A single turn carries every row of the set below to another of its rows. Some are shown first; where does it send the rows asked next?
q552: [ 11 -17   3  -2  14  -6  16   5   3   3  -4 -16  -1 -15   9  -4  23  13
   0   4 -16   0 -10 -15  12  10  14   9   1  10]
q623: [ 20  13 -12  11  -5  -1   2  -3 -11  -3  -6   1 -16  -4   0  -5  -5  16
  -6  12  -5  15  -9  -5  -1 -10  18 -21  -6   2]
q601: [ 20  16 -13   8  -7   1   3  -2  -8 -10  -6   1 -17  -8   1  -5  -2  16
  -5  14  -7  11 -11  -6   1 -10  18 -18  -4  -2]
q583: [  5 -12 -11  -1  -7  -4   3  -4  -7   9  10  -9 -15 -20   9  -5  11  20
 -14   1  -3   6 -28  -2  -4  -3   0 -14  -4  -9]
q337: [ 21  16 -15  11  -9  -1   6  -1 -10  -6  -4  -1 -15  -6   2  -7  -4  16
  -2  14  -7   9 -10  -5   3  -8  17 -18  -4  -3]
q498: [ 15 -23  -5  -7   9  -2  11  -4  -8  11   4  -2   2 -10   7   4  23   5
  -6  -4 -10   6  -8 -18  -3  -2  11  14   1  10]
q534: [ 15  -8 -11   0  18   5  -7  16   6   5  -1 -16   3   1   0   5  15  21
   6  14   3  12 -15   6   7  -3   2  -7   3   0]
q44: [  7 -28 -18  -1   6   2  20  -2 -11  -2  11 -10  -6 -10   7  -1  18   9
  -1  -4 -12  -6 -12  -4  10   6  16   9   1   7]
q819: [  8   2  -1   5   1  13   9   6   2 -10   1 -12  -5  -4  11   7  18  25
   4   4 -25  -2   0 -21 -12   3  13   6   1   6]
q771: [  8   1   1   7  11  16  10   7   4  -8  -2 -13  -6   0   7   5  17  22
  -2   2 -21   4   2 -19 -15  -1  16   6  -4   9]
q421: [  2  -6 -13  13  -1  12  15   4  -7  -2   8 -18  -4   8  10   2   9  26
   9  -2 -19  -4   1 -10  -7   6  15  -3  -5  11]
q868: [  1  -9 -11  14   3  18  18   0  -5  -2   8 -12 -10   6   8   6   7  23
   3  -1 -20   0   2  -7  -6   3  15   0  -5  13]
q126: [ -1   0 -14  -4   4  -4   8  -1   0  -4 -10 -12 -18 -21  -5 -11  28   5
   3   7   4  -4 -12 -12   3  -5   9 -18  -5   4]
q876: [ 14  -2 -12   6   8  12  14   1 -10   2   8  -6  -3   6  10  -1  15  17
   8  -1 -15  -2   4 -21 -21  -5  10   8  -9   6]
q132: [ 23  16 -13  10  -6  -4   4  -1 -10  -2  -6   2 -14  -6   2  -9  -2  16
   0  14  -5  11  -9  -9   1 -10  15 -18  -7  -1]
q842: [ -1  -3  -4  -2   1  -1  11  -7   2   7 -12  -5 -25 -24   2  -8  20   8
   1  10  -1   3 -11 -12   7  -1  -2 -17  -3   8]
q19: [ 21  -3 -16  -7  16   2  -6  11   3   1  -3  -7   0  -4   5   2  22  18
  16  17   4   3 -14  -6   5  -6  -7   0   2  -6]
q851: [ 16  -9 -13  -9  16  15  -4   2   5  -2  -2   3 -10  -5   2  14  18  12
   6  16   2  12 -13  -1   5  -9  -8   0   4  -1]
q86: [ 12   4  -5   0  -3   5  20   2   0  23   2 -10  -2 -22  -6  -8  14  -1
  -9  11  -3  14  -8  -2   0  -5   7  -9   2  -3]
q200: [ 20  16  -9  10  -3  -4   0  -1  -8  -3  -7  -1 -16  -5   2  -8  -4  18
  -5  13  -5  13 -10  -9  -1 -10  16 -19  -6   1]
q216: [  9 -30  -7   2  11  -6  16  -2  -9  14   6 -12  -3  -5  11  -3  14  15
  -2  -5 -11   1 -12  -9   7   7  10   6  -4  13]
q130: [ 10   2 -10  -6 -17   0   9   1  -6  16   4 -10   3 -19  -7  -3  20   0
  -7   8   0  10 -11  -9  -4  -5  12 -12   8  -2]
q607: [ 19  15 -13   8  -5   0   2  -5 -10  -6  -5   4 -18  -6   0  -4  -3  13
  -5  13  -4  13  -9  -7  -1 -12  17 -18  -4   1]
q565: [  7  -7 -15   1   6   0  13   3  -6   4  10 -15 -15 -20   4 -14  13  16
 -14   1   0   4 -26   2  -2  -7   7 -10 -10 -15]
q234: [ 12  -9 -15  -4   4  12  -2   9   7  -5   2  -7  -3  -6   3  14  12  19
   4  18  -4   9 -17   8  14   0  -2  -3  13  -3]
q943: [ 20 -16  -9  -6   9   0  22   1  -7   6   7  -6   3 -15  10  -4  25   4
   1   3 -14  -1  -8 -16   4   2  13  20   1   1]
q265: [ 16  -7 -25  -3   1   8   2   5  -3   6   4  -4   1  -2   2   8  15  12
  20  19   2   1 -11   3  12  -1  -6  -5   8  -2]
q916: [  5 -23  -4  -6   8   0  10   0   1  -7  -2 -10  -5 -14   3   5  27   8
  -7  -2 -13   2  -9 -12   8   4  20   8   7  14]
q330: [ 13 -12 -18   0  18  11   1   4   0  12   1  -4  -2   5  -4   8  11   8
   9  12   8  12  -8   7   7  -8  -3  -7   3   6]
q423: [ 13  -3 -13   5   0  17  16  -4 -10   2   9   0  -8   2  11   5  12  16
   7   1 -18  -1   3 -20 -18  -4   6  10  -4   5]

q126 goes to q565
q552 goes to q216
q265 goes to q19
Now find these:
q423 goes to q819
q132 goes to q200

A single turn carries every row of the set below to another of its rows. Some are shown first; where does it send the rows asked next?
q935: [ -3  -7   3 -12 -19   2  -4   7   3   1  -6   3 -13 -21  10  -9  -4  11
  -7   5  -8  20  11]
q631: [  4  -9  25  -9  13  -3  -9   1  16  12  -7   0 -12 -12  20   1   1  10
  -5  20  -3  13  -5]
q210: [-13  -6  11  -6  -6   5  -4   8  14   5   0  -4 -20 -12  10  -1  10   8
  -2  13  -9   9  14]
q105: [ -4 -10   9  -6 -10   0   1   7   8   7  -3  -1 -14 -18  20  -8   1  15
  -8  13  -7  19  10]
q992: [ 14   9  11   1   4  -1 -20   6  -3  -6  -3   1 -12 -18  24   6 -10  19
   8   8 -10  23 -14]
q648: [  2 -11  25  -6  15  -1  -9   4  13  10  -6   3 -15 -13  19   8   0   9
  -5  17  -1  16  -6]
q364: [  2   2  35  -1   8  -7   1  -8   6   2 -11  -8   4 -16   5  17   0  10
   1  12  -5   6 -17]
q777: [  3   2  34   0   9  -7   2  -7   4   2 -11  -6   4 -18   6  18  -3  11
   0  11  -4   9 -19]
q749: [ -9  -6   3  -8 -12   5  -8  12   2  -2  -2   7 -21 -20   3   7  -3   6
  -4   1  -5  19  12]
q483: [ -5 -14  10  -6 -19   0  -6   1   9   2  -4  -2 -12 -21  16  -8   0  12
  -6  10  -7  21   7]
q247: [ 12  16  13  -4  -1   0 -20   0   7  -7  -6  -9  -9 -11  19  -5   3  16
  13  15 -16  10 -10]
q732: [-11 -11   9  -1  -3   4  -4  13   5   5   3   5 -22 -18  15   8   0  11
  -6   7  -3  20  10]
q359: [ 13   5  19  -7  -4   4   6  -2  -1  -6   0  13  -5 -35  15  20   0   1
  18   8  -6   0  -3]
q16: [ 13   5  17  -8  -6   5   3  -5  -2  -5  -3  12  -4 -32  17  14   4   0
  19  14  -7  -4  -3]
q204: [ 10   3  22  -3   0   6  14  -4  -4  -2  -2   6  -1 -32  13  23   2   5
  12   2  -6   0  -6]
q918: [ -3  -6   9 -10  -9   3  -8   2   7   8  -4   9 -10 -20  14 -11   4   6
 -10  12 -11  21  11]
q231: [  4  15  12   4   0  -1 -12   1   0   1 -11 -20  -2 -13   4  10  -1  13
  -2  -7  -8  25 -12]
q622: [  3  17  12   4  -1  -1 -12  -1   3   1 -12 -23  -2 -11   3   7   2  13
  -1  -5 -10  21 -11]
q976: [ -1  13  13   4   2  -2 -10   1   1   2 -10 -19  -7 -11   1   7  -2  16
  -5  -9  -8  20 -12]
q669: [ -4  10  13   0  -9   2  -6   0  -4   2 -16 -21  -5 -19  -4   3   2   9
  -5  -9  -9  21  -4]
q778: [  6  11  11  -2   4   9 -17   4   2 -10   6   9 -15 -20  17  16   1   6
  19  13  -8   1  -6]
q167: [ -4   3  32  -3   1 -12   5  -9   0  -2 -10   1   6 -22   1  16  -4  10
   6   7  -9   7 -19]
q797: [ -9  -9   8  -6  -4   5 -11   8   4   7   0  14 -17 -20  10   3   1   3
  -9   6  -6  24  10]
q357: [ -4   3  33  -3   3 -11   4  -8   1  -2  -9   2   4 -22  -1  20  -4   7
   7   7  -9   7 -19]
q904: [ -6  10  13   1  -8   3  -7   2  -3   1 -14 -19  -7 -18  -7   7   2   8
  -4 -10  -9  21  -4]
q208: [ -3   8  10 -13 -13 -11 -10  -5   7  -5  11   4  -4 -27   6   1  -2   2
   8  -3 -26  20  -8]
q93: [ -5   8  10 -11 -11 -10 -12  -3   6  -6  12   7  -6 -28   5   5  -4   2
   8  -5 -24  21  -9]
q675: [  0  -8  25  -8  15   0  -9   2  17  10  -5   0 -16 -10  15   7   4   7
  -3  19  -2   9  -4]
q82: [ -4   4  33  -4   1 -11   4  -9   2  -3 -11  -1   6 -21   0  17  -3   8
   7   8  -9   6 -18]
q518: [-12  -3   9 -10  -6   8 -12   3  11   5  -1   7 -16 -15   5  -3  11   0
  -5  11 -11  13  13]
q688: [ 17   6  11  -2   0   4 -12   4  -4  -7   2  12  -8 -27  27   9 -10  14
  12  13  -6  14  -9]
q59: [ -9  -2   5 -14 -16   5  -7   6   9  -2  -5  -1 -18 -16   2  -4   5   5
  -1   6 -10  10  14]
q386: [ 14   4  16  -8  -5   3   4  -3  -5  -5  -2  14  -3 -33  19  14   0   3
  16  13  -6   0  -4]
q733: [ 15   5  20  -7  -7   3   7  -4   0  -5  -3  12  -1 -35  18  16   0   4
  17  10  -7   1  -2]
q36: [ 13   4  22  -4  -3   5  16  -5  -2   0  -5   4   2 -32  16  16   3   6
  12   5  -6  -1  -6]
q655: [ 13   6  19  -7  -6   4   7  -3   2  -6  -2  10  -4 -32  14  16   2   2
  19  11  -8  -4  -2]
q542: [  0   2  35   0  11  -6   0  -6   5   2 -10  -6   3 -17   4  22  -2   9
   1  10  -3   8 -17]
q353: [  1  15  11   5   2   1 -14   2   2  -1 -10 -22  -5 -11   2  11   2  11
  -1  -7  -8  22 -11]
q424: [  3  14  12   0   7   4 -24   7   4  -9   1  -2 -18 -10  13  15   0  12
  16   7 -10  11 -11]
q144: [ -6   8  11 -11 -11  -8 -12  -4   8  -7  13   5  -6 -26   4   3  -2   0
   9  -4 -25  18  -8]
q407: [ 15  13  12  -7  -5   5 -12  -2   4  -8  -1   3  -6 -21  23  -2   2  11
  17  20 -13   0  -6]
q794: [ -2  14  13   2   2  -3 -10   0   2   1 -11 -21  -7  -9   0   6  -1  15
  -5  -9  -8  19 -12]
q762: [-13 -16   8  -2 -11   3 -10   6   7   0   3   5 -21 -21  11   8  -1   8
  -4   3  -2  22   8]
q270: [ 12   4  16  -7  -3   4   2  -2  -4  -6  -1  14  -6 -32  16  18   1   1
  18  12  -6  -2  -4]
q302: [  0  14  14   2   0  -3 -10   0   2   2 -11 -20  -6 -10   1   4  -1  17
  -4  -8  -8  20 -13]
q537: [ -4   9  13   2  -9   2  -6   2  -6   2 -14 -19  -5 -20  -5   6  -1  10
  -5 -10  -7  24  -6]
q24: [ 10   6  22  -4  -1   6  14  -5  -1  -1  -4   2   0 -29  11  19   6   3
  14   4  -7  -4  -4]
q288: [-13 -10  10  -6 -15   4 -10   1  15  -1   0  -5 -18 -14   7  -1   8   5
   0   9  -7  10  11]

q483 goes to q288
q518 goes to q797
Now find these:
q424 goes to q992
q904 goes to q537
q270 goes to q386
q144 goes to q93
q648 goes to q631
q407 goes to q778
q935 goes to q59
q622 goes to q353
q542 goes to q777
q733 goes to q655
q204 goes to q36
q210 goes to q732

A single turn carries every row of the set below to another of its rows. Some are shown first; where does it send the rows asked next?
q873: [ -1  -1   1 -12  -8  -2  -2   1   2  -7  12  14  19  15  -3  22  -3  -5
  -9   9  -1   7   4  18   0  -6 -10  21   4  -4 -18 -17   0  -9  19  -4
  -2  11  12  -7 -13 -16   4  -5]
q995: [-14   1   0 -12  -7 -18  10  -1  -5  14  -6  -6  24   5  24  11  -6  -4
 -14  16  -9   8  -3   2   6  -2 -13  10  -1  -7   1  23  16  -4  17   0
  -6 -14  11  -8 -22 -12  -2   1]
q398: [ -6 -10   1 -20 -12  -6  -1  -2   7  -7  14   5  18   5  -7  21 -12  -5
  -2  14   6   6   4  20   1  -8  -1  13  10  -1 -16 -13   4 -13  20   5
   4  12  10  -7 -14 -11   5  -1]
q157: [-14   1   0 -11  -7 -18  10  -1  -5  13  -6  -6  24   5  24  10  -6  -4
 -14  16 -10   8  -3   2   7  -2 -13  10  -1  -7   1  24  16  -4  16   1
  -6 -14  11  -7 -21 -12  -1   2]
q390: [  2  -7   8  -2  -9  -6  -4   4  13 -15  11  11  23  -2   6  10   5   8
   3 -10 -24  -6   0  -2   4   2 -16   0  19  -2   6  13   7  -1  20  -4
  -7  -2  24   6 -17  -5   3 -11]
q367: [ -7   3  -5  -5  -5  -5 -18  -4  -1   0  -6  12  41   1  19  14   8  -8
  -5   5   1   0  -3   7   1 -24   2  20   9   2  -6   0  16  -1  24  -8
   0 -10  15  18  -8 -23   9  -8]
q448: [-11  -1   4  -8  -7 -10  -8 -12   3   9  10  12  22   5 -13  -4 -11 -15
   1   7   7 -11  -1   0   2 -17  -5  -1   6 -16 -11   0   1  -2  21   2
  -4 -21  23 -11  -3   7  -4 -12]
q10: [ -9   1   2  -8  -6  -8 -12 -14   0   9   5  17  23   7 -12  -4  -8 -16
  -1   6   4 -10  -4  -1   0 -17  -5   1   1 -13 -15   0   1   1  19   3
  -9 -22  23  -9  -4   6  -1 -13]
q599: [-14   1   1 -11  -7 -18  10   0  -5  13  -6  -7  24   5  24  11  -6  -4
 -14  16  -9   8  -3   2   6  -2 -13  11  -1  -7   1  24  16  -4  16   0
  -6 -15  11  -7 -20 -12  -2   2]
q83: [-10   3   1   1  -5 -10  -6   3   2  -1   8   5  39   2  19  14   6  -4
  -1   5   3   2   9  10   4 -21  -6  20  19  -9   2  -4  12  -6  26 -14
  10  -9  16  15  -2 -24   1  -4]
q435: [ -9   3   4  -4  -5  -9  -8 -11   0   9  10  16  23  11 -12  -4  -7 -15
  -2   5   3 -10   0   0   2 -15 -10   2   4 -18 -12  -2  -2   0  20  -2
  -6 -22  24 -11  -1   4  -4 -13]
q592: [  0 -13   6  -9 -12  -7  -7   2  15 -15   8   7  23  -8   5   8  -1   7
   6  -6 -20  -7  -3  -2   4  -1  -9  -5  20   3   4  17  10  -2  21   3
  -6  -2  22   8 -19  -2   5  -9]
q371: [ -6  -6 -10   7  -8 -23   4   6  15  -5   2  -3   1  12   9  -5   0  -9
 -17   7  -8 -20  -7   8   7  -4   3  14   1   6  -5   0   8   2  19   3
   6  -9  26  -6 -16  -2  22  -7]
q789: [ -2  -6  -5 -21 -10  -1 -10  -5   2  -7   3  14  21   9  -5  21  -6  -8
  -8  13   1   5  -4  17  -2  -9   1  17   0   5 -22 -12   5  -8  19   7
  -6  10  10  -4 -18 -13  10  -6]
q506: [ -7  -6  -8   8  -8 -23   7   7  15  -5   5  -5   0  12  10  -6  -1  -9
 -16   8  -6 -20  -5   9   9  -4   2  14   3   4  -4  -1   6   1  18   2
   8  -8  25  -7 -14  -2  20  -7]
q192: [-13  -5  -2 -10  -9 -11 -10  -3   7   0   2   0  40  -8  16  13  -2  -6
   4  10  10  -1   1   9   5 -25   7  12  19   0   0   2  18  -7  26  -4
   9  -9  13  19  -7 -18   7  -3]
q182: [ -6  -4  -8   9  -8 -23   5   7  14  -6   4  -2   1  14  10  -5   1  -9
 -18   6  -8 -19  -6   9   8  -3   1  16   1   4  -4  -1   6   2  18   2
   7  -9  25  -7 -15  -4  21  -8]
q488: [  4  -8   4  -6 -10  -4 -12   1  11 -14   3  14  24  -3   6   9   5   6
   2  -9 -24  -7  -6  -4   2   0 -11   0  14   5   1  15  10   2  19   0
 -12  -3  23  10 -20  -4   8 -12]

q789 goes to q398
q599 goes to q995
Now find these:
q488 goes to q592
q367 goes to q192
q10 goes to q448

